These views show one set of named points, seen from different sides, and a view may be mirrored.
A view may leave some points out, and in a few views one point is out of place. Which views, in the order they come, and which point in each? Write none if none.

-- scene 1 --
view 1:
  pituz [ 44   0 -23  -3 -10 -48  18 -15]
  Rofir [ 45  -9  -5  34 -11 -22  -5 -10]
  Vov [ 40  -9  -6  32  -3 -28 -11   0]
  mozi [ 21  11  -5  51 -18 -25  10 -32]
  nabap [ 39 -14  -6  42  -8 -24  -9  -5]
  korar [ 32   9 -22   0  -4 -53  17 -14]
  Pipel [ 45  -1 -19   5 -11 -55  14 -12]
  bupi [ 42   3 -18   4 -10 -53  12 -10]
  Rop [ 29   9  -5  49 -23 -45  10 -24]
view 2:
  Pipel [-42  39  48 -11 -77 -88 -47   1]
  korar [-35  46  54 -23 -82 -80 -48   3]
  bupi [-41  41  50 -14 -81 -84 -44   1]
  Rop [-77  62  33 -26 -80 -85 -29  21]
  Rofir [-69  49  52   4 -76 -69 -15  17]
  nabap [-79  48  58   2 -73 -71 -19  22]
  mozi [-74  73  32 -26 -81 -72 -21  29]
  pituz [-30  46  47 -10 -76 -81 -46   1]
  Vov [-73  43  64  -2 -78 -70 -20  16]
view 3:
  bupi [ 14  36 -19 -73 -71 -15 -28  32]
  Pipel [ 13  38 -16 -71 -74 -21 -28  33]
  korar [ 16  41 -20 -85 -66 -14 -29  35]
  Rop [ 43  10 -20 -52 -70  -3 -48  48]
  Vov [ 31  18 -21 -58 -87  12 -36  11]
  pituz [  9  46 -30 -68 -71   2 -35  11]
  mozi [ 49  16 -28 -51 -64   9 -60  43]
  nabap [ 38  16 -21 -51 -92  10 -44  14]
  Rofir [ 30  24 -26 -47 -85   8 -45  14]
view 4:
  Rofir [-87  -2  -7  28 -92  -4 -34  15]
  bupi [-96  14  -8  44 -62  12  -8  18]
  nabap [-85  -2  -5  24 -91  -5 -38   4]
  Vov [-89   0  -3  28 -83 -13 -35   7]
  Rop [-63  16   4  27 -78  24 -38  11]
  mozi [-62   5   0  25 -78  24 -53  23]
  Pipel [-97  15  -9  44 -65  16  -5  15]
  korar [-97  14  -9  47 -49  15 -12  20]
  pituz [-103    9  -16   47  -61   19   -7   22]
view 5:
  pituz [ 54  12  -7   5  33 -15  19 -51]
  korar [ 47  10 -12   8  21 -17  21 -52]
  Rofir [ 24 -24   6  22  52 -14  24 -43]
  Vov [ 24 -30   4  22  40 -12  32 -44]
  nabap [ 23 -36   7  21  46 -19  26 -42]
  Pipel [ 53   6  -5   7  29 -19  27 -43]
  Rop [ 21 -15  -4  24  38 -50  10 -34]
Views with a point moved: view 3
  view 3 moved: pituz
